In the rows, 128 means zero.
These are runs of 6 systems, one row a step. Runs of the same system follow the same rule from any start.
Losa, trace 1, 10 rows:
[[ 47 122  96 127 139 114 124 176 133 155 120 143  85 145  87 120 126  94
  113  97]
 [118 152 165 154 117 136 193 121 123  92 126 100 136 128 173  77 123  83
  112 174]
 [151 166 127 116 210 121  96 124 138 175 180 126 122 131 133 132 126 159
  152 170]
 [ 73 137  85  62 123 117 148 124  95 109 120 140 133 136 104  95 163 132
  164  88]
 [175 128 181 141 108  96 147  97 144  81 132 113 179  81 172 119 160 132
  132 120]
 [144 128 125 154 178  97  82 123 146 170 109 157 120 137  90 195 161 157
  137 107]
 [ 83 100 119 143  65 144 161 113 119 117  61 122 106 163 112 117 140 110
  166 111]
 [206 141 135 162 100 148 134  96 152 131 129  90 139 117 174 146  83 142
  126 177]
 [129 128  80  83 120 151  77 160 104 182 140 143 116 141  80 166 111 161
  124 131]
 [ 99 105 133 100  57 145 151 160 118  91 126 116 151 111 139  92 100  78
  116  85]]
Kenan, trace 2, 10 rows:
[[108 166 104 153  68 127 166 151 132 168  85  96 105 134 109 145 136 105
  120 176]
 [140 191 140  97  97 132 156 129 147 152 164  69 142 139 167 112 122  93
  155 155]
 [153 183  98  69 185 120 114 144 122 158 169 120 167 139 126 158 129 117
  132 110]
 [101 135 170  96 170 120 126 137 101 104 146 178 170 122  99 112 148 105
  134  63]
 [151  99 158 184 181 133 119  88 138  93 111 183 131 111 121 124  90 139
  146  93]
 [126  75 133 167 131 165 121 109  90 126  67 160 109 132  94 136 136 170
  135 173]
 [109  75  93 127  65 143 140 104 134 113  99  86  91 143 159  98 130 152
  165 151]
 [159 124  74 108  83 117 123 131 144 123 148  76 118 141 174 154 146 150
   70 158]
 [106 145 143  93  86  88  97 187 148 162 176 106 127 109 126 139 161 109
   91 115]
 [119 193 145 158 132  93 147 150 168 136 144 147 134 118 115 139  99  65
  106  74]]
peve, trace 3 (10 x 20):
[[119 138 173 150  83 111 182 124 142  94 115  88 143 136 173 106 166  81
  103 139]
 [170 177 150 163 141 103  92 111 181 174 160 136 111 127 122 170 103 140
  152 119]
 [ 88 141 140 105 104 167 139 136  81 145  85 161 141 168  63 141 138 108
  154 113]
 [155 126 142 127 117 155 159 102 131  83 142 116 155  96 169  72  66 114
  166 127]
 [179 125  89 100 176 131  82 140 109 144 132 150 166 104 103 183 123 165
   98 123]
 [ 78  46 155 100 110 139 115 164 111 103 116 115 133 149 140 108 165  98
  117  98]
 [153 126 120 192 138 113 133 101 173  89 148 133  92 134 174 130  86 131
   78 127]
 [105 150 144 125 119 131  89 151 107 177 150 153  97 140  76 150 154 166
  106 180]
 [ 73 123  85 117  84 129 164 136 141 124 109 101  91 124 132  68 106 102
  176 117]
 [180 197  97 136 159 116 168 124 127 131 133 107 162  92 148 142 121 125
   97 179]]
punon, trace 4, 10 rows:
[[167 169 121 112 154 149 106 112 148 167 141 130 145 155 118 161  77 116
  188  91]
 [107 119 140  83 123 164 125 114  68  87 132 186 153 159  92 122 126 136
  117  83]
 [157  92 160 152 115 128 110 118 144  95 146 150 145  57 139  95  68 137
  146 105]
 [156  77 106 159 156 144 101 148 112 127  97 147 124 123 117 175 119 153
   55 154]
 [101  53 168 139  86 139 124 145 135 128 117  84 100 137 163  95 157 122
  131 169]
 [143 157  78 144 145 122 131 118 170 148 161  87  82 165 174 137  96 130
  108 164]
 [ 78 166 134  73 127 105 113 155 107 152 181 128 112 149 107 116 191 138
  112 146]
 [ 88 172 104 136 131  87 155 145 166 134 133 130 112  86 117  87  98  85
  167  83]
 [146 179 135 142 191 113 168 128  96 118 102 158 180 111 106 151 155 105
   90 131]
 [128  89 178 140 146 131 118 116 129 146  79 129 153 112 109 126 156 124
  219 112]]
kot, trace 5, 10 rows:
[[136 101  87 114 120 111  61 111 151 147 146 157  98 137 108 160 115 176
  160  77]
 [109 130 109 134  38 136 147 135 105  86 122 151 111 124 115 118 111 130
   59 129]
 [162 102 141 157 125 128  95 178 172 168 149  96 126  81 147 134  78 114
  109 155]
 [115 141  67 108 152 165 142 154 103 162  93 108 127 188 113 165 122 101
  103 143]
 [ 89 134 183 116 129 137 153 138 140 117 171  89 117 163 177  78 143  87
  126 152]
 [146 183 110 120 221 103 114 110 144 137 172 154 135 141 124 141 120 135
  136  99]
 [ 54 139 144 128 129 119 148 136  90 107 111 182 111 113  74  89 163 130
  131 123]
 [150 118 128 176 137  86 151 109 176 105 102 119 137  58 152  97 108 116
  169 106]
 [167 116 110 151 154 142 136 106  89 130  64 139 148 121 107 170 163 170
  111 179]
 [112  85 145 111  63 125 115 117 144 146 115  79 108 143 149 114 172 145
  191 144]]
kot, trace 6:
[[120 141 148 110  88 153 131 174  99 172  86 125 166  91  73 135 121  99
  165 137]
 [161 108 151 110 121 171 156 123 122 116  96  96 187 140 158 125  93  77
  171 105]
 [160  89 170 104 178 179 105 100  94 108 143 142 158 181 146 142 129 145
  129 128]
 [ 92  79 117 100 126 132  84 104 127 100 163 158  89 167 132 109 126 160
  149  77]
 [124 122  95 148 100 102 127 119 142  72 158 166  97 102 138 116  99 151
   60  99]
 [122 101 108 174 127 107  98 180 146 158 115 137  94  75 104 141 113 136
   74 164]
 [110 131  71 154 111 128 159 160 150 164  74  72 103 145 138 144 121  88
  121 157]
 [142 175 155 126 142 135 163 130 136 147 143  72 136 166 173 130 152 102
  114 195]
 [115 188 142  83 178 116 112 124 128 172 174 123 136 158 119 128 160 129
  180 130]
 [ 90 182 143  92 122 111 160 113 103  92 141 169 154 118  98  92 149 113
  154  77]]
peve, trace 7, 10 rows:
[[140 120 125 194 185 103 107 123 161 156  93 156 109  90  99 148 109 139
  164 115]
 [120  91 148 143 128 177 149 117  79 134  59 127 132 158 106 134 158 134
  148 182]
 [169 104 106 111 101 143 122  73 149 110 143  86 121 141 184 114 106 165
  180 143]
 [161 158  87  83  88 109 112 120 107 123 138 134 151 145 114 187 163 159
   80 108]
 [ 95 118 185 112  57 104 122 164 146 114 156 119 139 106 135 107 141  85
  120  80]
 [149 155 128 200 145 121 132 144 166 137 119 154 119 109 114 154  60  90
   96 103]
 [107 120 174 125 158 187 113 163  87 174 120 142 131 145  89 120 110 116
  141 185]
 [117  97  68 103 159 161 139 105 124 110 128 107 110 152 158  86  74 133
  175 121]
 [153 151  91  83 163 122 138 117  89  96 157 130 155 126 148 136 164 162
   66 161]
 [ 85  96 140 102 127  67  89 150 159 124 164 123 116 106 138 108 185 136
  136  85]]
punon, trace 8, 10 rows:
[[151 153  66  95 153 107 152 138 134 140  90  97 180 110 131 155 148  93
  154  90]
 [148 134 168 104 129 114 137 107 126 107 112 129 186 161 138 165 176  96
  142  58]
 [157 132 173 163 111 131 108  72 152 112 128 170 127 158 119 157 104 138
  164  67]
 [144 127 148 150  82 164 116  88  89 104 123 189 116 130  86 139 101 183
  111 147]
 [149  88 120 126  63 161 109 147 111 133 120 123 124  67 118 105  83 161
  132 175]
 [150  90  75 106 112 157 120 181 121 142 120  80 140 118 153 146  98 109
   73 159]
 [108 100 162 100 128 133 111 176 147 147 164  74 132 167 174 131 145  78
   98 126]
 [ 90 157 146 146 170 115 120 135 171 143 180 134  83 185 145 118 104  93
  116  99]
 [ 78 176 156 142 180 118 140 124 107 118 164 185  95 132  96  88 144 137
  117 143]
 [103 137 108 150 175 104 145 129 121 131 106 151 121  54  95  79 124 147
  175 153]]
kip, trace 9:
[[ 99  55 119  99 134 122 103 106 116 102 124 135 116 114 133  86 156 174
  182 115]
 [165  84  54 120 132  95 109 107 143  96 120 113 127  98 163 151 141 173
  103 110]
 [135  99 124 147  65  96  97 154 148 152 107 100 112 111 126 173 183 150
   83 152]
 [141 150 115 163  67 126 123 144 184 173 120  94 100 148 136 168  84  98
  130 119]
 [151 201 154 136  81 171 160 123 104 146 127 123 142 149 114 140  96 111
  110 181]
 [113 165 163  90 141 163 118 157 106 163 167 142 150 112  99  94  78 105
  174 137]
 [119 131 114  89 189 154 153 139  86  90 126 155 178 124 123 102 101  93
  113  92]
 [111  74 187 129 186 110 118 139 118  85 141 146 149 105 147 100 171 120
  107 110]
 [117  67 118 167 190 109  99 104 156 113 118 145  86 170 145 145 140 143
  120  97]
 [110 100 108 163  88 116 141  87 135  99 106 126  68 150 147 117 165 176
  110 166]]
Kenan, trace 10 (10 x 20):
[[115 120  88  67  80 105 116 118 103  91 156 127 127 118 136 114 178 177
  101 124]
 [149 116 126 136  89  67 106 146 168 110 149 127 137  60 142 136 136 131
   97  82]
 [146 140 168 185 104 115 125 166 144 157  89 135 145 108  99 180 128  87
   85 123]
 [117 154 181 158  98 168 139 133 141 173 110 119 120 163 110 129  92  81
  179 139]
 [145 175  90  96 147 183 148  99 107 139 140 121 127 185 132 124  75 128
  156 150]
 [120 119 104  44 155 153 116 132  78 106 170 135 158 118 132  90 128 154
  134 132]
 [121  71  96 115 173  93 113 141 134  83 134 142 146  84 145 110 129 129
  105  66]
 [124  71 172 194 153 113 123 141 136 105  95 152 120 113 129 143 157 120
   69 131]
 [ 98 109 157 197 109 125 121 124 162 165  98 120  63 153 118 128 131 131
  155 163]
 [120 189  86 134  84 138 168  97 128 140 120 105  86 174 132 130 130 144
  133 182]]
Losa, trace 11 (10 x 20):
[[ 98 177 189 115 154 107 131 139 120 108 188 171 139 133 114 110 152 104
   95 100]
 [ 89 161 169 168 187  97 150 107 139 108 131 179 113 108 108  86 136 120
  161 104]
 [125 129 113 161 194 117 166  83 117 106  83 146 123 107 122  99 151 152
  172 160]
 [150  83  93 112 149 120 121  97 126 132  91  94 131 114 153 123 173 178
  187 161]
 [159 100  79  91  88 105 115 110 142 129 106  80 143 145 157 172 179 152
  135 111]
 [148 133 153 123  32 110 103 128 150 141 130 112 133 152 129 188 161 132
  102 101]
 [132 169 154 170  62 124 115 143 159 164 122 145 113 138  91 167  87  97
  119  98]
 [123 163 143 159 106 177 149 143 106 150 104 155 124 120  82 126  56 100
  132 154]
 [139 110 130 114 163 194 129 152 102 139 133 127 153 104 124  93  50 110
  151 157]
 [137  86 100  73 192 165 117 144  89  98 150 129 164 134 149 110 106 125
  105 118]]
kip, trace 12 (10 x 20):
[[144 154 126 125 145 172 110 117  96 159 156 137 104 167 116 146 116 172
  107 210]
 [ 62 134  93  73 101 137 126 171 113 143 157 124 102 120 107  74 103 119
  152 122]
 [147 175  99 121 161  93 162 139 132  83 155 133 165  78 151 113 115 106
   75 104]
 [105 131 190 153 175  94 112 159 127 156 118 151 139 124  97 154 196 110
  109 126]
 [103 114 131 167 142 127 153  91 165 117  94 125  98 186 144 124 118  91
  179  79]
 [164 147 140 137 120 141 149  53 107  89 134 135 126 142 149 114 150 187
  143 182]
 [118 109  93  78 124 123  71 135 119 167 145 133 113 102  93 126 138 186
  186 131]
 [135 118  51  97  82 109 154 144 124  99  94 109 158  93 135 136 123 110
  103  87]
 [174 129 196 155 105  99 112 152 155 142 134 105 164  84 148 161 156 115
   93 143]
 [127 121 144 153 132 164 105 141 143 179 103 133 112 199 105 182  95  92
  138 107]]

Which system made each run below?
trace 13 (2 x 20):
[[108 183 156 134 151  97 143 101 117 125 109 184 143 125  75 133 169 133
  172  88]
 [173 138 161 155 129 135 143  58 122  94 101 161 159 112 121 127 124 161
  189 116]]
 | Kenan
trace 14 (2 x 20):
[[ 87  57 137 152 155  97 100 162 172 131 126 116  98 108 143 104 126 101
  140  88]
 [119 140 122 185 177 108 166 104 139  91 123 135  94 163 158 128 152 123
   65 152]]
 | punon
trace 15:
[[111 115  88  87  95 143 154 142 110  95 109 130 160  91 124  91  79  95
  149  76]
 [182  82 144 140 167 158 129 143 121  99 129 110 176 110 172 135  91 104
   79 141]]
 | Kenan
trace 16:
[[125 191 130 151 134  93 148 113 154 104 142 171 131 118 114 134  94  95
  121  51]
 [124 142 195 149 155 142 129 150  91 137 116 184 156  80  70 117 122 119
  132 142]]
 | peve
trace 17 (2 x 20):
[[127 119 114  94  67 136 109 167 162 162 155  65 124 126 160 116  94  94
  155 120]
 [137 172  97 105 148 136 140 162 124 133 158 117 151 164 141 162 102  79
   51 113]]
 | Kenan
trace 18:
[[122 107 131 135 201 127 108 147  92 103 145 178 138 121 111 134 134 139
   50 124]
 [ 74  75 166 177 137 109 123 139 143 116 112 156  89  89 110  76 129 130
  158 124]]
 | Kenan
trace 19 (2 x 20):
[[162 129 148 152  94 144 112 139 136 134 131 149 141  48 108 113  51 131
  148 128]
 [148  83  73 108 136 182 130 151  83 138  74 116 160 115 112 141  88 126
  125 144]]
 | kot
trace 20:
[[ 78 160 156 102  87 102 106 173 135 185 152 119 106 126  94 125 173 118
  147 137]
 [145 207 121 130 109 116 172 125 151 124 126 123 164 115 128 137  90  70
  140  83]]
 | kot
trace 21 (2 x 20):
[[121 115 161 157  75 130 100 116 161 147 165 107  64 162 152 126 130 158
  116 179]
 [ 97 176  82 118  94 131 125 147 131 160 165 120  67 144 115 115 107 144
  102 178]]
 | punon
trace 22:
[[165 133 137 140 112 171 119 128 112 144  90 144 157 181 104 200 103 107
  102 102]
 [130 104 186  99  86 191 110 127 112 113 169 132 141 161 141 103  78 115
  141 117]]
 | peve
trace 23, 2 rows:
[[141 177 160 101  99 174 161 123  72 107 149 145 164 120 116 102 106 131
  106 175]
 [146 101  87  91 163 134  99 151 142 146 139 107 150  75 136 102  80 127
  192 112]]
 | Kenan
trace 24 (2 x 20):
[[138 143 142  63 124 136 152 119  81  75 147 131 193 139 146 122 171 122
   97 105]
 [158 104 159 141 132 104  76 131 180 145 145 139 139  96 126 149  96 124
  174  64]]
 | punon
trace 25:
[[175 109 127 115  40 161 122 144 106 117 115 114 162 101 128 152  99 137
   85 145]
 [156  76 139 102 107 167  82 174 138 174 137  87 145 146 142 166  94 106
  122 128]]
 | kot
trace 26:
[[109  75  71 145 102 151 137 106 148 117  88  99  78 168 153 120  91 128
  152 122]
 [159 161 134  94 110 124 136 107 117 101 186 103 139 140 176 124 158 155
   77 176]]
 | punon
trace 27 (2 x 20):
[[161 153  60 144 162 125 130 157 151 151 119 124 139  98 122 158  62 102
  105 112]
 [102  95 186 100 136 141 134 161  84 117 112 132 168 153 123 132 192  95
   98 129]]
 | punon
trace 28:
[[ 91 110 175 140 162 146 137 109 102 117 126 154 108 120 109  67 147 154
  178 176]
 [146 110  52 138 148 114 137  81 127 112  92 128 110 102 133 119 129 185
  169 141]]
 | peve
trace 29:
[[ 91 102 111 164 138 146 161 103 109  89  93 155  92 110 118  65  96 142
  154 154]
 [179 124  95 121 165 119 134 117 111 122 126 103 152  75 156 120 144 172
  119 198]]
 | punon
trace 30, 2 rows:
[[156  98 171 165 136 140 144 170 139 129 104  96 163  82 157 119 103  79
  100 163]
 [150  95 123 140 187 154  80 138 154 177 133 109 111 179 139 176 102 129
  138 134]]
 | peve
trace 31, 2 rows:
[[155 149 174 123  58 118 122  91 134 136 113 125 153 121 115 147 168 155
  188 120]
 [164 152  83 126  65 157 129 100 127 133 100 144 133 145 101 170  70 141
  144 102]]
 | punon
trace 32 (2 x 20):
[[145 102 144 117 173 111  95 168 169 159 134 101 165 108 151 145 116  83
  160  77]
 [125 112 155 156 184 158 142 121 113 111 100 152 139 199 128 163 128  89
   89 103]]
 | peve
trace 33 (2 x 20):
[[142  98  94 122 184 129 150 104 131 100 131  83 127 129 195  91 135 144
  133 171]
 [123 126 104  94 173  88 110 119 120 129 151 122 122 140 140 144 218 173
  109 141]]
 | kot
trace 34:
[[163 189 181 107  95 108 154 111 126  98 170 125 177 107 155 121 143 114
  111 122]
 [140 131 161 113 158 130  77 150 116 172 129 171 160 104  72 163 123 135
  164  97]]
 | kot
trace 35:
[[103 130 140  90 118  70 101 120 164 136 174 110 116 119 147 108 188 149
  170  95]
 [116 182  76 161 120  73 147 109 159 114 119 165 100 125 106 154 127 122
  103  78]]
 | punon
trace 36 (2 x 20):
[[138 149 153 147  92 100 114 140 162 133 144 152 138  52 105 111  81 116
  165  82]
 [166 149 124 164 140 158 161 140 107 137  63 142 174 111 100 164  92  95
  111 138]]
 | Kenan
trace 37 (2 x 20):
[[146 104  62  83 134 158 150 128 110 136  78  89 164 132 136 130 109 113
  185 121]
 [181 121 136  84 150 134 136 113 115  96 151  93 191 145 185 145 154 119
   98 122]]
 | peve
trace 38 (2 x 20):
[[ 99 110  88 111 119 127 138 202 137 138 124 100 134 111 137 124  92  65
   80 102]
 [114 139 191 127 149 152 141 166 111 125 163 118 144 160 147 121 138  87
   60 163]]
 | Losa
trace 39:
[[113  69 154  92  96 138 117 141 124  98 164 101 133  89 168  61 122 133
  145 142]
 [145 102  55 153 169  97 117 153 160 131 110 111 115 120 151 166 119 122
   75 110]]
 | Kenan
